(in the rows, 128 means zero)
X: 4 groups of rows, each row roughly a mix of its group's hidden directions:
X (129 x 10):
[[120  82 170  88 136 121 162 121 110 173]
 [164 143 103 123 173 177 112 177 136 131]
 [165 160 116 121 206 133 109 118 136 130]
 [130  81 149  87  82 116 175 114 119 143]
 [140 150 116 117 174 158 103 190 139 157]
 [ 68 122 112 163 154 140 145 178 111 140]
 [ 94 131 123 155 157 171 146 156  76 158]
 [130 165 114 177  80 125 152 116 165  99]
 [140 112 111 115 156 192  74 138 115 147]
 [134 171 107 182 137 182  97 127 128 122]
 [101 140 105 178 138 181  83 139 118 115]
 [178 172 114 132  92 132  95  91 153 114]
 [ 83 141  88 191 148 117 117 143 105 116]
 [189 157 156 112 140 152 105 115 168 155]
 [145 115 133 124 137  73 114  71 148  86]
 [106 177 105 168 144 106 106 118 158  84]
 [199 128 168  98 102 131 144 111 148 140]
 [115  92 152 181 162 140 123 148 128  76]
 [139  76 153 147  80 168 162 117 111 121]
 [104  97 149 142 205 157 121 120 118 139]
 [104 146 142 171 152 191 101 143 122 100]
 [ 95 170 122 182 174 155 113 132 139 114]
 [ 84 134  88 130 133 166  71 145 108 110]
 [154  76 149 128 156 166 105 115 128  77]
 [ 82 143 140 133  66  88 156 140 130 148]
 [149 160 122 139  84  94 179  90 127 152]
 [168 119 119 146 127 174  73 132 133  83]
 [ 86 174 105 118  90 104 143 115 109 172]
 [101 152  95 147 124 170  81 158 146  92]
 [140 100 118  92  54 107 158 121 120 129]
 [ 84 108 121 136 185 161 121 175 115 118]
 [110 144 151 105 155  83 169 181 122 146]
 [109 149  66 153 115 110  96 111 118 174]
 [159 116 105 140 124 190  76 104 140 112]
 [169  99 127 117  96 117 118  58 141 113]
 [ 84 150  84 156 177 150 112 135  97 133]
 [124 168 158 145 178 148  79 134 119 162]
 [154 110 160 118 121 129 174 122 161  66]
 [181 102 124 121 100 192 121 112 142 111]
 [128 152 107 129 145 173 124 202 139 146]
 [110  89  71 108 122  90 169 152 117 125]
 [132 129  93 161  86 146 159 190 125 123]
 [ 85  66 143 115 108 135 154 132  89 151]
 [122 170 132  94 134  70 161 115 145  91]
 [128 131 141  90  95  74 169 115 126 169]
 [140  65 156 114 136 125 139  83  97 160]
 [123 141 134 131  68 126 188 147 124 166]
 [141 155 122 114 132 192  75 160 113 123]
 [124  78 122  99  81 108 180 107 127 142]
 [161 132 111 110 122 189 120 187 144 134]
 [116 135 117 156 156 197 100 165 124 107]
 [175  94 148 133 130 170  99 107 146  83]
 [149 104 152  92 101  73 166  98 132 144]
 [143 128 108 161 138 179  73 136 130  86]
 [167 113 164  86 188 111 134 147 142 130]
 [142 107 103 160  78 122 108  85 116  84]
 [113 117  84 159 102 121 170 178 103 109]
 [191 109 126 111 148 128  99  99 167  96]
 [159 118 171 133 128  88 173 141 177 118]
 [106 145 111 112 181 112 164 183 113 145]
 [153 124 129  90 102  71 178 132 144 107]
 [173  95 128 140 155 198 112 136 137 119]
 [108 133 124 144 188 128 180 141  97 162]
 [134 120 153  99  63  73 138 117 120 141]
 [158  98 152  72 131 126 154 155 114 174]
 [153  60 159 143 148  88 119 104 134 115]
 [ 89 102 130 108 125  71 173 127 100 152]
 [101 132 110 128 178 122  67  97 118  99]
 [ 86  70 139 125 143 152 162 135  89 153]
 [168 103 149 156 169 144 110  70 133 119]
 [164 139 163 122 108 131  90  67 158 135]
 [154 107 167 129  88  66 119  97 140 130]
 [119 140  99  90 158 165  71 116 102 148]
 [109 152 122 164 113 185 145 184 128 138]
 [129 140 132  73 120 179  81 157 148 136]
 [150 145 117 153 112  60 125 100 172 138]
 [116  77 148  85  70 114 127 118 106 138]
 [147 128 152 133  65 108 112  70 146 121]
 [126 122 195 124 174 164 113 122 119 159]
 [124 109 124  86 130  85 104  87 102 177]
 [116  72 149 100 121 122 160 111  84 165]
 [148 129  83 164 111 178  94 157 129 102]
 [ 71 162 110 133 120 103 138 187 110 126]
 [142  93 122 135 113 122  86  53 120 129]
 [144 160 129 138 206 103 116 145 150 113]
 [ 99 138 158 116 147  61 159  95 120 146]
 [ 53 102 135 136 163 109 147 132  98 132]
 [ 94 118 158  56 111 103 120  98 126 128]
 [ 93 126 113 157 171 152  71 117 113  97]
 [ 71 110 117 150 189 141 118 143 101 124]
 [140 178 115  92 136 160  96 181 130 114]
 [124 151 142 109  85  87 193 134 129 146]
 [109 176 100 129 105  84 116 122 116 184]
 [167 141 134 139  96 142 124 114 162  58]
 [103  71  80 123  95 128 139 114 106 163]
 [111 138  96 119 105  90 183 161 136  86]
 [182 153 144 121  92 167 115 139 171 108]
 [129 157 123 186 124 117 139 133 171  74]
 [ 58 136  89 148 134 116 102 144  99 106]
 [139 136 111 102 186 141  70 115 134  97]
 [157 122 154 142 140 134 155  86 177  78]
 [109 149 102 111  74  91 170 162 119 110]
 [193 137 145 101 126 157  92  98 158 129]
 [ 61 124  82 153 148 129 156 143 137 106]
 [132 131 190  86  84 135 154 153 110 123]
 [168  81 150 103  92 168  97 121 118 108]
 [113 139 162 165 146  88 123  63 132 145]
 [104 164 157 106 110  83 179 133 126 161]
 [189 111 113 175 119 175 117 123 141 112]
 [185  78 148  95 102 133 112  96 134 127]
 [ 72 148  90 150 113  85 142 156 103 119]
 [174 168 121  80  87 103 145 109 139 134]
 [ 67 145  94 139 149 110 140 177 102 128]
 [155 159 145 131 164  62 163 126 143 141]
 [110 163  99 144 156 167  87 168 142  98]
 [174 106 139 131 116 174  89 127 136  76]
 [ 65 116  92 145 145 143 116 171  99 113]
 [189 103 163  88 109 111 140 113 149 102]
 [120 108 137  94  92  76 181 114 116 149]
 [113 127 159 144 162  79 165 180 137 117]
 [150 115 144 144 118  67 142  68 122 150]
 [ 91 125 101 144 107 150  84  74  96 134]
 [113 157 150  87 109 126 156 178 149 172]
 [106  77 128 103 136 116 196 147 126 107]
 [ 84 138 143 165 117  69 169 144 122 137]
 [186 146 159 107 159 128 118 154 174 109]
 [ 62 146 110 104 137  88 145 162 104 133]
 [142 186  97 123 107 171 109 157 153 103]
 [111 151 142 103 141  67 175 133 130 167]]

the two rows of each list that fit no group, in list order (the others fit one group, some only roughly):
  * k_964: [126 153  85 147  59 117 134 132 138  90]
  * k_106: [ 84 148  99 147 147 169  74 119 108 111]
  * k_924: [ 94 116  81 171 154 147 104 151 100  98]
  * k_59: [112 134 165 116  75  80 159  97 134 148]
  * k_314: [141 161 105 115  73 114 178 163 142 117]
  * k_192: [ 75 149 120 129 113  92 192 140 126 142]
  * k_390: [133 120 116 163  94 118 108  58 146  98]
  * k_653: [169  96 122 104 165 163  71 116 129 136]
  * k_531: [123 149 136  79 120  93 182 166 132 155]
  * k_890: [167 116 141 157 190 174 111 122 141 137]
  * k_189: [117 133 110 130 140 186 150 195 115 117]
  * k_366: [127 151 151 102 115  92 197 164 135 132]
  * k_344: [ 80 126 126 171 192 131 136 143 108 146]
  * k_540: [142 127  94 163 147 162  67 109 151 106]
 | k_314 k_189
  * k_274: [138 136 151 106 124 128 182 194 129 157]
  * k_827: [169 133 164 102  59 112 146 128 139 141]
  * k_547: [ 48 140  99 139 146 115 120 117 103 149]
  * k_421: [ 90  99 169 118 136  81 168 125  96 108]
  * k_663: [126  74 168  91 139 155 117 149  92 156]
  * k_665: [ 95  90 126 108 163 170  91 150  89 130]
  * k_628: [137 118 169  90 118  86 171 146  99 162]
  * k_645: [113 108 140  86 158  84 162 154 109 168]
  * k_72: [125 132 158  96  98  73 159  81 145 125]
  * k_948: [129 108 162 106 170 168 146 180 104 143]
 | k_547 k_72
  * k_12: [176  85 132 138 136 151  97  84 155 100]
  * k_928: [101 118  95 111  80  82 168 114 124 156]
  * k_363: [ 98  93 150 155  66  99 125 109  98 137]
  * k_34: [151 111 150 134 121  95 100  51 117 123]
  * k_935: [155 133  96 124 119 156 162 202 128 129]
  * k_208: [104 171  95 146 166 109  96 159 106 161]
  * k_32: [170 144 103 133 123 195  94 135 158 122]
  * k_268: [140 145  99 133 109 176  67 103 139 100]
  * k_544: [184  97 154 101 117 124  84  94 124 152]
  * k_445: [ 76  88 146 143 162  97 144 104  96 149]
 | k_34 k_445
  * k_141: [154  90 159 108 119  70 161  94 132 126]
  * k_64: [ 85 187 111 146 104  83 152 117 135 125]
  * k_794: [162 114 131 167 122 162  76  78 130 129]
  * k_914: [180 153 119 122  93 171  87 129 161 128]
  * k_758: [161 141 114  93 110  75 117  76 153 131]
  * k_281: [136 165 119  94 121  64 128  85 146 110]
  * k_925: [110 123 141 145 168 184  80 151 101 140]
  * k_486: [169 156 169 168 156 161  99 121 150 113]
  * k_33: [ 83  99 117 174 129 157  82 107 110 105]
  * k_280: [161 162 107 127 105 179  97 172 127 151]
  * k_488: [165 143  91 173 113 138  82 103 131  94]
  * k_153: [ 96 156 122 112 128  54 139 120 120 166]
  * k_786: [186 122 135 133  81 117 166 132 168 146]
 | k_486 k_280
  * k_882: [183 145 157 134 179 168 133 147 151 122]
  * k_560: [ 79 157  93 162 141 170 140 163 110 128]
  * k_543: [137  97 113 127 181 176  85 120 115  99]
  * k_856: [101 126  93 188 148 156 100 117 113  91]
  * k_469: [148 117  82 152 160 173  94 145 116  91]
  * k_926: [160 120 100 126 104  91 114  59 131 106]
  * k_671: [121 146 122 157  81  81 181 145 128 151]
  * k_138: [117 110 122 121 215 148 120 138 107 139]
  * k_87: [150 139 154  93  57 100 157 129 133 139]
  * k_992: [159  94 134 152 107  92 119  71 152  98]
 | k_856 k_926
  * k_131: [134 114 122 137 212 106 109 107 147 113]
  * k_154: [108 146 138 157 170 154 150 184 137 166]
  * k_751: [188 140 123 148 116 137 130 168 173  92]
  * k_589: [161 127 175 151 133 108 140  64 148 148]
  * k_324: [127 117 164 137 133  73 185  90 126 141]
  * k_255: [141 148 114 128  39 130 120 109 136 117]
  * k_262: [122  85 145 100 159  79 163 105 107 156]
  * k_331: [213 118 143 126 134 159 140 125 150 126]
  * k_48: [135 142 120  70  61 100 126 125 130 111]
  * k_997: [ 71 122 126 134 104  87 150  85 103 157]
  * k_779: [ 81 109 109 146 191 108 158 141 107 137]
 | k_751 k_997
  * k_195: [158 155 169 115 135  94 160 105 130 183]
  * k_922: [131 125 161 136 155 124 122  69 143 188]
  * k_423: [185 152 147 137 116  88 152  95 168 131]
  * k_657: [176 121 148  88  74 103 154 106 141 119]
  * k_197: [ 92 166  87 138 184 131 115 154 127 156]
  * k_115: [147 139 129 128  54 110 170 159 142 140]
  * k_380: [116 102 103 183 182 154 119  95 134 125]
  * k_501: [156 158 118 146 139 176 126 165 169  87]
  * k_318: [148 135 138  82  64 120 165 156 141 141]
  * k_430: [173  99 171 118 166 167 102 125 141 103]
  * k_615: [150 138 165 143 171 178  82 133 135 104]
  * k_500: [ 94  97  97 182 131 166 107 140 108  98]
  * k_309: [ 97 128 115 117 160 159 145 201 118 144]
  * k_502: [152 133 115 135 165 172  88 123 149  72]
 | k_195 k_197
  * k_302: [110 103 104 141 111  98  82  69 138 102]
  * k_872: [115 111  95 146 184 175 105 161 113 113]
  * k_982: [ 89 137  86 166 152 142 130 184 107 122]
  * k_605: [144 126 112 119 100 214 116 136 118 141]
  * k_564: [104 128 140 101 105  62 158  99 106 155]
  * k_253: [139 137 135 108  49 103 164 140 141 139]
  * k_599: [184  89 127 113 141 180  91 133 134 143]
  * k_702: [157 107 146  79 160 160 164 162 137 154]
  * k_573: [ 97 141 122 117  85  65 161 121 124 160]
  * k_84: [ 99  97 161 118 140  84 169  95 109 162]
 | k_573 k_84
  * k_292: [126  97 174 164 137  82 157  85 123 131]
  * k_61: [121 144 109 117  80  71 168 103 139 151]
  * k_949: [120 138 143  85 120  77 153 140 108 184]
  * k_987: [131 107  93 153 107 171 107 138 127  64]
  * k_323: [147 143 102 115 161 177  73 156 136 148]
  * k_737: [152 131  95 152 138 173  63 113 149 126]
  * k_432: [102 118 107 160 191 159  88 127 109 118]
  * k_824: [119 140 128 122  61  71 144 101 124 114]
  * k_348: [ 68 118  86 161 157 108 125 108  97 135]
  * k_719: [101 145 110 104  96  71 176 130 107 147]
  * k_815: [159 157  98 134 110 154  74 127 143  78]
  * k_956: [ 98 188 120 154  96 130 150 178 125 126]
 | k_292 k_815
  * k_424: [141 166 117 144  60 127 159 166 144 125]
  * k_526: [113 116 130 164 184  77 130  90 113 139]
  * k_577: [117 128 153  85 120  86 182 147 107 162]
  * k_463: [ 93 132  96 158 151 134  59 107 111 137]
  * k_990: [111 161 130 133 120 138 158 196 141 173]
  * k_680: [ 63 110 134 143 152 143 113 138  72 144]
  * k_381: [ 87 121 104 176 192 138 132 135 111 132]
  * k_57: [ 96  63 140 123 132  97 132  93  93 146]
  * k_999: [122 151 107 166 112 166 146 195 134 110]
  * k_521: [126 114  90 172 167 175 103 158 115 109]
 | k_424 k_999
  * k_54: [140  57 139  98 157 164 145 129 108 114]
  * k_579: [111 121  88 152 142 179 113 188 117 117]
  * k_917: [113 120 129 188  91 148 135  99 136  76]
  * k_891: [107 129 138 143 218 135 116 127 120 143]
  * k_953: [113 111 116 145 195 159 101 163 118  98]
  * k_405: [156 101 145 146 150 161  84  70 136 113]
  * k_283: [127 137 125 130  95  75 138  61 140 104]
  * k_411: [ 94 114 153 132  94 153 156 178  87 153]
  * k_611: [139 141 114  97  78  68 140 117 144  93]
  * k_637: [140 159 127 102 106  62 162 113 147 157]
  * k_782: [191 125 120 122 128 186  93 127 148 115]
  * k_803: [ 79 106  91 159 135 154 101 132  81 110]
 | k_611 k_803
  * k_288: [138 138 122 161 117 184  62 116 118 119]
  * k_659: [134 125 126 161 202 153  85 117 122 123]
  * k_667: [169 146 141 104 180 169 103 166 137 123]
  * k_595: [169 114 135  90  93 186 100 129 149 117]
  * k_774: [138 139 133 116  57 132 161 176 125 107]
  * k_658: [ 78 119 146 128 137  79 182 134 111 153]
  * k_984: [167 166 135 122 152 137 155 178 150 170]
  * k_781: [125 108 164 127 199 161 102 149 113 137]
  * k_27: [115 115 132 112 103 100 206 129 117 160]
  * k_959: [ 90  99 113 109 142 112 193 135  97 153]
  * k_454: [175 153 114 164  97 173  99 147 156 130]
  * k_920: [ 75 177 108 141 164 109 103 126 125  93]
  * k_275: [175 153 137 133 124 149  89  67 143 148]
  * k_391: [136 137 165  84  86  87 140  86 143 143]
  * k_169: [ 91 141 123 117 120  60 130  84 106 151]
 | k_774 k_275
  * k_829: [174 120 189 100  97 127 142 109 147 101]
  * k_715: [122  79 158 117 108  78 153  87 104 135]
  * k_207: [192  99 156 141 137 164 100 104 137 105]
  * k_973: [151 153 117 111 199 155 112 164 141 114]
  * k_687: [167 109 108 149 129 164  64  99 135 113]
  * k_559: [187 125 157 125 156 158  80 128 143 103]
  * k_379: [174 117 145 133 147 164  61 108 128 117]
  * k_893: [110 111 152 144 154 170 148 194 106 117]
  * k_967: [180 158 151 121 115 160 114 109 166  84]
  * k_656: [115  91 132 101 120  55 130  94 112 139]
  * k_221: [120 118 103  98 122  75 121  63 109 134]
  * k_362: [112 144  81 149 123 109  70  98 148  96]
  * k_470: [ 85 160 109 147 121 128 153 196 136 112]
 | k_207 k_967
  * k_552: [137 126  90 179 142 189 115 152 133 105]
  * k_542: [120 137 116 121 140  40 146 104 120 134]
  * k_825: [152 101 172  90  76 114 160 140 120 150]
  * k_591: [200 131 118  89 103 154 105 124 148 111]
  * k_80: [112 115 117 181 145 169  96  78 141 144]
  * k_518: [181  93 141  86  77 146 140 129 119 116]
  * k_994: [180 102 169  96 119  87 133 110 161 126]
  * k_91: [109 135 109 121  55 104 176 119 130 118]
  * k_496: [162 182 127 139  65 128 129 134 158 115]
  * k_37: [ 96 139  97 126  68 101 179 135 125 115]
  * k_675: [146 139 116 138  54 115 149  80 138 136]
  * k_215: [157 129 170 120 123  92 129  57 141 132]
  * k_119: [ 76 113 141 124 158 147 166 179 103 114]
 | k_552 k_518
  * k_733: [125 150 129 146 149 198  91 168 118 117]
  * k_184: [141 171 123 158 180 135 113 146 153  79]
  * k_142: [110 119 149 111 168 117 189 173 117 152]
  * k_256: [ 78 133 105 137 172  91 175 150 123 140]
  * k_69: [159 115 137 200 145 176 120 126 143 130]
  * k_741: [160 129 126 176  77 139 127  72 139 134]
  * k_541: [105 122 125 178 113 181  81 120  98 128]
  * k_830: [136  96 124  60 139 100 160 157 102 141]
  * k_125: [119 137 154 154 200 120 149 169 132 107]
  * k_334: [148 123 114 124 162 200  99 164 138 135]
 | k_830 k_125
  * k_981: [125  98 150  93 160  74 165 111 109 154]
  * k_996: [ 69 143  96 167 118 156 158 146 128  97]
  * k_218: [126  86 161 101 132  65 153 110 108 148]
  * k_895: [138 156 123  74  84  83 139 145 141 159]
  * k_729: [ 97 165 103 144 154 116 154 191 123 152]
  * k_71: [ 68 170 113 163 150 102 143 100 120 118]
  * k_951: [156  84 152  81 104  98 105  87 137 120]
  * k_150: [ 98 143  88 141  76 111 177 132 138  99]
  * k_182: [172 124 106  91  64 143 113 134 136  98]
  * k_345: [174  69 152  90 139 123 115  93 125 120]
  * k_260: [133 108 141 111  73 109 192 120 157 128]
  * k_42: [138 154 122 148  86 179  98 163 151  96]
  * k_802: [131 153 125 134 165 199 109 169 117 126]
  * k_217: [171 142 133 147  97 108  95  91 176 101]
 | k_895 k_71
  * k_73: [174  88 161 122 120 165  83  96 130 128]
  * k_966: [145  98 163 102 144 102 189 120 112 162]
  * k_654: [173 106 148 113  94 104 164  86 149  97]
  * k_906: [140 137 140 120 115 108  76  56 132 108]
  * k_797: [112  65 134 125 191 146 108 116 119 123]
  * k_641: [136  84 149 139 154 182  89  91 130 117]
  * k_173: [ 90 145 173 154 180  95 147 148 121 110]
  * k_725: [165 150 164 122  77 102 171 141 153 135]
  * k_409: [115 128 131 154 216 145 122 145 123 132]
  * k_46: [ 98 130 125 104 105  65 142  80 103 138]
  * k_927: [121 145 102 116  71  90 181 121 144 110]
  * k_393: [111 144 134  89 179 110 158 134 116 184]
  * k_163: [165  94 151 114 144 121 109  66 145 163]
  * k_536: [109 109 130  94  47 111 131 116 123 109]
  * k_551: [ 93 137 133 120 139 124 144 184  97 186]
 | k_173 k_393
  * k_263: [132 103 169 130 160 150  68  86 127 127]
  * k_227: [ 92 136  83 131  85  94 180 133 123 137]
  * k_716: [ 99  80 132 146 117  95 143  79  93 154]
  * k_110: [193 113 166 136 156 150 138  93 151 143]
  * k_203: [187 120 184 106 128 130 106  93 144 133]
  * k_888: [126 179 116 175 136 161 133 172 158 109]
  * k_305: [193 128 128 131 153 152 112 149 178 102]
  * k_161: [147 145 123  78 113  71 132  80 136 145]
  * k_649: [ 96 114 160 101 120  73 177 106 112 140]
  * k_516: [175 123 120 109  95 103 102 107 166  80]
  * k_583: [120 104 122 118  66  98  97  78 111 129]
 | k_263 k_516
  * k_873: [126 155 116  97  61  83 136 102 118 138]
  * k_382: [133 137 108 115 119  85  97  53 130 120]
  * k_453: [ 90 110 100 157 170  82 122  86 115 134]
  * k_709: [163 151 114 152 104 178 131 149 169  89]
  * k_525: [141 166 147 137 145 141 191 172 126 157]
  * k_877: [105 106  99 165 186 162 107 150 106 113]
  * k_330: [143 116 154  72 103  95 180 121 113 150]
  * k_988: [160 161 113 120 131 167  75 131 168  98]
  * k_764: [ 99 158 117 123  98  65 135  87 123 158]
  * k_749: [150 130 115 151  91 117 115  64 154  88]
  * k_993: [137 129 172 141  68 101 165 117 159 111]
  * k_300: [117 175  92 157 132 170  99 155 145  95]
  * k_776: [135 180 103 121  61 118 143 146 145 149]
 | k_993 k_776
